In the data rows, the value 128 means zero.
Here are some points:
[146 153 195 171 153 140 122 110 104 116 116  79  73  73 116 104  98 122
 183 165 122 152 189 195 170 128 110 171 158 146 146 134 104  85 110 110
 122  85 103 171 177 153 128  98]
[116 128 116 128 116 140 134 116 110 128 128 146 122 128 140 134 159 153
 122 104 158 164 170 153 140  85 146 128 103 116 183 159 153 103 116 146
 140 164 116 116 104 159 152 134]
[140 134 104 128 104 128 134 140 134 140 146 134 158 140 128 158 159 153
 134 116 158 152 146 122 116 152 146 134 128 128 158 128 128  97 110 146
 146 122 128  91 110 128 128 122]
[158 147 128 104 116 140 128 116 110 110 140 116 110 116 104 140 140 140
 140 134 152 152 134 116 103 146 146 116 103  97 146 140 140 134  98 140
 152 116 122 122 134 122 110 122]
[152 128 128 122 104 146 122 146 134 128 140 128 134 128 128 140 152 140
 104 104 146 158 152 134 116 122 146 140 122 116 146 134 122  79 134 159
 152 122 110  91 128 159 140 122]
[152 141 128 116 104 158 122 134 122 128 140 122 146 128 122 146 134 140
 104  98 152 152 140 122 116 110 146 128 116 116 152 146 110  91 122 159
 146 116 122  97 122 159 134 122]
[152 134 104 116 110 140 122 116 104 122 152 152 128 110 104 128 146 122
 116 128 152 140 128 128 122 159 152 134 128 122 134 116 165 103 110 165
 158 122  97 116 122 153 128  98]
[146 195 201 220 207  73 110  97 128 122  85  55  97 152 128 152 159 195
 165 165 158 219 219 244 177  91 103  61 116 116 146 128 104  79  73  49
  91 134 164 165 140  85 152 140]
[116  92  86 110 116 116 116  85  91 110  91 140 158 146 116  85 110  86
 134 146  85  79  67 122 110  98 177 183 152 146 140 128  85 152 128 128
 128  91 103 122  85 140 122  98]
[116 122 122 128 116 128 104 140 140 122 146 140 128 128 122 152 152 183
 128 140 140 128 140 128 122 146 152 146 110 128 140 140 110 134 116 128
 116 116 110  97 122 146 122 134]
[158 141 110 140 128 146 116 110 104  91 110 104  91 104 110 116  85  55
 122 177 128 134 140 122 134 140 128 134 134 116 158 110 128 140 134 122
 134 140 122 183 152 104 159  98]
[152 141 116  98 104 128 140 116 104 116 146 122 110 104 104 140 140 140
 146 140 146 146 122 110 110 152 134 104 110 104 128 140 140 134 110 134
 122 128 128 122 140 128 104 140]
[146 153 134 104 110 158 134 134 134 110 140 134 140 128 122 122 134 122
  92 104 158 140 134  98 116 146 122 122 122 122 152 153 128  91 110 152
 146 128 110  97 134 140 134 122]
[ 30   0 116 165 183 177 171 238 244 226 128 213 213 201 220  18  18   6
 116 110  67 128 134 159 255  73  85 153 231 232  55  37  12  91 220   0
  61 171 201 171 116  85 146 128]
[158 141 128  98 110 152 134 128 128 110 146 134 134 116 116 140 146 128
 110 122 146 140 116 110 103 152 146 128 110 110 134 165 134 122 104 159
 158 122 122  97 146 134 110 140]
[146 189 183 171 140  55 128 146 146 165 122 122 201 189 165 140 165 153
 116 122  36 128 158 189 146  73  85 146 158 164 128 146 116 140 116 122
 189 177 164 134  31  55  37  85]
[104 171 201 189 232  67  79  79 104 165 128 122 116 146 122 140 140 116
 177 152 103  79  85  73  85 140 158 140 122 140 122 128  98 183 122 110
 134 104 122 158 146  92  79  49]
[165 122 104  92 104 140 140 116  97 122 152 159 134 122 104 134 128 116
 128 128 140 164 128 140 122 165 158 116 134 122 122 153 134 103 104 146
 165 110 116  97 128 153  98 104]
[134 116 122 134 116 134 110  97 110 110 140 128 116 110 104 104  79  79
 152 159  79 116  97  86  91 140 128  92 128 146 128 110 134 158 128 128
 152 116 134 140 159 122  79 158]
[128 134 134 146 140 152 116  97  97 116 134 134 122 110 110 146 122 122
 110 152 122 110 116 122 110 140 134 104  91 110 158 128 110 122 116 140
 165 146 110 171  85 104 146  98]
[ 49  43  79 153 146 177 177 213 213 189 134 189 177 219 213  30  31   0
 104 110  67  79  73 116 177  91  73  79 225 213  61  49   6 110 213  24
  85 195 195 165 116  85 165 128]
[146 147 140 116 122 134 116 116 110 122 134 122 110 122 122 146 128 146
 140 146 140 128 110 104 103 152 140 116 122 116 146 116 128 158 110 146
 134 104 122 152 110 122 134  91]
[165 153 134 116 122 152 128 116 110 104 134 122 122 110 110 152 140 134
 134 128 146 134 140 104 103 146 140 122 103  97 146 140 146 134 104 140
 140 116 116 128 146 116 104 140]
[146 147 116 110  98 128 146 128 122 110 140 134 122 110 104 134 159 134
 122 128 140 140 122 128 110 152 146 122 116 110 122 159 116 103 110 146
 152 104 116  97 140 153 122 116]
[ 97 147 165 146 134  61  73  97 110 177  24  79  73 104 128  67  98 104
 159 140  49  18  55 128 110  49   0  43 158 152  12 177 159 189 134 104
  97  79 122 146 165 165 255 255]
[152 141 153 134 116 128 146 146 146 134 128 116 146 146 140 183 171 165
 134 134 146 146 164 159 128 152 177 177 128 122 152 134 110  79 116 140
 110  91 152 122 134 128 122 110]
[152 159 146 122 122 140 134 116 110  98 128  98 110 110 104 146 152 140
 146 134 158 146 128 110  97 146 122 110  91 104 140 146 153 134 104 140
 122 116 122 134 152 116 116 128]
Then 10 other points, each followed by its number:
[171 165 232 213 177 104 122 122 116  98 110  98  97 122 134 152 152 153
 146 146 177 164 170 195 152 116 110 104 116 110 177 140 122  73  79 104
  73 122 170 158 146 104 140 116] 0
[165 134 116 116 116 152 128 128 116 122 146 128 140 128 116 140 116 128
 104 104 164 152 146 122 122 122 140 128 116 128 165 134 128  91 116 159
 152 140 122 110 122 159 152 104] 1
[134 110 116  86  85 146 140 134 122 122 152 152 146 128 110 128 146 128
 110 104 134 134  97 134 116 152 140 110 122 116 110 165 122  91 110 146
 158 104 134  85 128 165 110 128] 2
[140 128 116 110  98 164 140 140 128 116 146 152 134 134 122 128 110 116
  98  91 140 128 103 122 116 140 134 134 128 128 116 140 104 103 128 140
 158 128 122  97 140 165 140 122] 3
[110 128 159 165 226  43  55  49  55 195 146 134 110 104 122 134 116  92
 171 159 122 103  79  67  97 122 158 140 152 140 134 110  98 134 146 140
 140 110  73 146  91 128  91  30] 4
[140 177 220 189 183 140 122 104 110 104 110 134 116 122 128 152 140 122
 146 159 128 128 122 146 116 140 134 134 122 116 158 134 128  97  98 104
 134 110 170 158 165 134  98  98] 5
[152 141 110 110 104 140 128 116 104  98 134 122 116 104 104 128 134 110
 128 140 128 128 116 110 103 134 128 128 110 104 146 146 128 140 110 152
 140 110 110 134 146 122 122 152] 6
[152 153 128 104 116 158 128 134 128 104 146 128 122 110 122 140 152 128
 122 116 152 140 128 116 103 140 152 140 110 110 140 165 146 122 104 159
 140 134 110  91 159 128 128 152] 7
[ 91  67  98 116 153 110 232 201 195 207 140 189 189 244 232  43  98 104
  85  85 122 103 128 110 152 110  61 146 219 219 122 116 122 164 146 104
  67 225 219 158  79  49  43 122] 8
[134 134 122 110 104 158 134 128 122 116 146 146 134 116 116 134 146 122
  92 104 146 128 110 116 110 152 134 140 128 116 122 159 134 110 116 152
 165 134 122  91 140 146 128 134] 9
Which three of these numbered points are nearest to each point below, looking only along the 5 directions in which the first points spread most? Their numbers follow each, nearest first.
[146 147 140 110 116 146 128 128 116  98 122 122 110  98 110 134 134 116
 140 134 146 122 122 104  97 140 140 134 110 116 134 128 140 152 116 146
 128 122 103 134 159 122 116 152] > 6 7 9
[ 97  92 104 128 110  73 213 219 219 213 146 189 225 238 255   0  12  92
 110 104 110 110 152 159 195  12  36 189 250 238  73  79 128  91 189  49
  73 171 238 201  12   6  79  61] > 8 3 2
[ 91 202 220 183 220 122  91 104  91 110 104  55  97 158 140 134 134 122
 152 140 110 116 103 128 128 122  97 122 110 104 146 171 134 134 116 104
 134 110 195 128 159 116  79 116] > 5 4 0
[152 134 110 122 116 158 122 128 116 122 152 140 128 116 110 134 140 116
  92 104 152 134 128 110 116 152 128 146 122 116 134 159 146 110 116 159
 165 146 110  97 146 146 128 140] > 9 7 2
[122 134 153 189 171  79 122 122 152 134 140 152 158 146 146 158 146 159
 189 189  85  61  79  67  85 128 158 146 146 201  79  61  73 177 207  55
 189 164 158 225  91  85  98 152] > 4 5 6
[140 134 110 122 104 134 134 140 134 128 146 128 152 140 122 152 152 146
 128 122 164 152 140 116 116 159 140 140 122 116 152 128 134 103 104 146
 146 116 128  91 128 122 122 122] > 1 7 9
[110  92 140 122 110 158 122 152 158 140 140 171 152 140 146 128  92 116
  98  91 140 140 128 165 146 134 134 116 158 140 128 110  85 110 159 122
 116 146 128 116 134 159 165 122] > 3 1 2
[116 116  98  92 122 134 104  97  91  98 128 128 116 110 104 128 134 116
 134 128 116  97  97 104 110 122 152 122 110 116 128 153 134 116 116 134
 122  97  97 134 122 153 116 122] > 6 9 7
[140 134 140 122 128 146 128 110 110  98 134 116 116 104 110 128  92  92
  98 165 116 103 116 122 116 140 128 116 103 116 152 116 110 116 122 134
 146 128 116 177 116  98 134 110] > 6 5 7
[158 189 213 189 207  91  79 122 128 146  55  43  91 116 110 171 165 220
 152 219 201 207 207 183 158 122 146 116 110 110 128  98 140 128 110  24
 104  91 140 128 159 122 159 152] > 0 5 1
[ 73  74  61  92 140 158 146 158 158 140 128 159 171 158 146 146 128 116
 116 104 158 152 134 128 146 152 146 153 128 140 152 128 146 116 122 134
 134  91  85 116 122 134 165 165] > 3 2 1
[ 97 183 207 183 153 122  97  97  91  98  73  61  85  79  92 171 171 189
 189 201  91  97 152 159 128 110  85 116 110 140 128  98 177 152 116  79
  49 122 152 195 159 153 183 134] > 0 5 6
[ 97  86 134 122 195 122 177 165 164 152 140 122 116 122 110 104 104  73
  79  98 103  97  97 177 158 104 116 122 140 134  30  55 122 183 177 104
 140 110 152 116 189 140 134 140] > 3 6 9
[ 55  61 165 201 159 128 207 207 232 250 122 177 219 219 250  18  12  79
 122 122  91 110 195 183 255  12  49 244 244 232  37  18  55 116 232   6
  79 225 195 183  67  25  73 128] > 8 3 5
[ 73  74 122 146 146  91 104 110 128 128  85  55  85 104 122 116  98 183
 255 232 164 171 183 159 189 152 146 146 164 146 134  92  73 116 104  98
 104 122 110  91 122  79 104  85] > 5 0 1
[140 128 128 116 110 134 134 116 116 116 146 134 110 104 104 134 134 146
 104 110 146 146 146 122 110 146 128 122 110 104 140 140 165 134  98 152
 146 134 116 110 134 140 128 134] > 7 6 1
[ 79  49  79 116 146 158 152 195 195 183 158 189 189 177 183  30  18   0
  92  79 103  85  73 177 152  73  79  55 213 189  85  43  49 164 195  31
  67 219 219 146 140  73 146 140] > 8 3 2
[ 49  80  92  98 146 116 104 110 158 165  97 122 128 134 122 152 152 171
 244 213  55 103  91  73  79  91 164 201 140 158  37  67 183 189 140  91
  85 152 152 195  85 116 110  85] > 4 5 6
[104 110 128 110 110  79 219 201 201 213 152 195 195 232 255   6  55 116
  85 110  97 134 146 116 146  61  55 146 238 225  85 146 128  85 171  91
  97 189 255 183  55  25  73 104] > 8 3 2
[128 177 171 201 171 110  91 116 158 140 128 116 152 146 152 134 128 110
 140 128  79  55  55  79 158 116 128 122 134 164 140 128 116 183 213 177
 183 183 146 171  91  73 110 140] > 4 5 6
[158 147 128 134 122 134 122 110 104 122 134 110 110 116 128 146 128 146
 140 146 140 116 110 110  97 152 134 110 110 104 152 122 110 177 116 146
 116 110 116 165 104 116 140 104] > 6 7 5
[177 171 153 140 140  55 158 146 183 165 128 104 201 189 159 171 165 146
 128 122  67 152 207 201 170  85 103 189 164 164 128 110 116 140 122 128
 152 146 134 146  49  92  79  73] > 5 0 1
[128 141 128 116 110 158 140 128 128 134 140 146 140 134 122 128 128 116
  98 104 146 128 134 104 128 146 140 134 134 122 140 153 134 103 116 146
 165 128 116  91 122 146 152 110] > 9 3 2
[ 79 159 153 189 195 110  85 128 134 128  67 116 116 104 116 128 140 183
 152 171  91 128 110 122 152 134 146 134 134 189  97 116 232 225 146  98
  61 171 140 122 152 128 140 183] > 5 6 4
[128 104 189 189 153 104  79 146 146 158 128 128 140 128 146 104  85 128
 183 159  55  30 116 207 152 134 128 171 134 177 116 110 134 255 232 159
 140 122 152 171 116 122 116 140] > 4 5 6
[146 128 128 104 116 152 128 134 122 110 146 122 116 116 110 140 152 134
 122 116 164 152 134 110 103 152 140 134 110 104 140 159 146 110 110 146
 158 128 110  97 146 140 134 146] > 7 1 9
[140 134 128 110 110 158 134 128 122 110 146 134 122 110 110 152 146 140
 122 110 146 140 140 110 110 152 146 140 110 104 128 146 159 146 110 152
 146 122 116 110 146 128 128 146] > 7 9 6
[140 141 134 159 140  79 110 116 104  91 110  92 122 116 116 140 116 177
 134 134 103 152 134 110 103 128  91  49  85  97 146 140 128 164 122  98
 122 116 140 195  85 134 134 116] > 5 6 7
[116  98 140 122 110 152 128 165 152 134 146 171 146 134 140 122 104 116
 104  91 134 122 110 159 146 134 140 116 146 140 116 104 104 110 159 134
 122 134 116 110 128 165 183 128] > 3 2 9
[158 134 110 122 110 152 140 134 122 110 146 140 128 122 116 128 116 122
  98  98 146 134 122 122 110 134 134 140 116 116 122 140 122 103 128 152
 152 134 110  97 146 159 146 122] > 9 3 2
[ 73  98 134 140 134  79 232 207 201 244 134 177 225 207 250   0  12 110
 122 116 116  85 177 195 225   0  67 207 255 238  43  43  98  91 213  43
  97 177 231 195  43   0  67 104] > 8 3 5
[128 104 116 104  98 140 146 140 134 122 146 152 140 128 110 122 152 128
 104 104 146 134 122 146 122 146 140 116 128 116 134 165 122  97 110 152
 140 110 103  97 140 159 122 152] > 2 9 3
[122  92 146 183 171  91  97  97  97 152  85  73  61  91  92 158 134 177
 201 255 164 177 164 177 146 128 134 122 146 164 122  85  98 152 134  55
  61 116 122 110 152 116 116  67] > 5 0 4
[128 122 134 159 140 177 164 146 152 171 122 110 158 134 122 171 165 165
 140 122 158 171 164 140 134 177 170 159 128 122 146 140 116 134 134 159
 165 146 116  97 165 122 189 158] > 1 7 9
[ 85  19  37 122 195 110 219 189 201 207 134 220 183 213 189  91 116 110
 110  91 128 140 134 153 177 140 152 189 201 213 128 104  98 146 134 122
 128 183 170 134  73 110  61  85] > 8 3 2
[158 128 104 110 122 146 128 122 116 116 146 128 116 110 104 134 140 128
 122 122 164 158 134 128 110 152 134 134 110 104 140 165 153 110 104 152
 171 140 110 104 134 146 140 140] > 7 1 9
[122 104 146 116 110 158 140 158 146 128 146 165 146 128 134 122 116 128
 104  85 134 116  97 146 140 140 134 110 140 134 104 116  98 103 153 146
 122 128 110 104 122 165 159 116] > 3 2 9
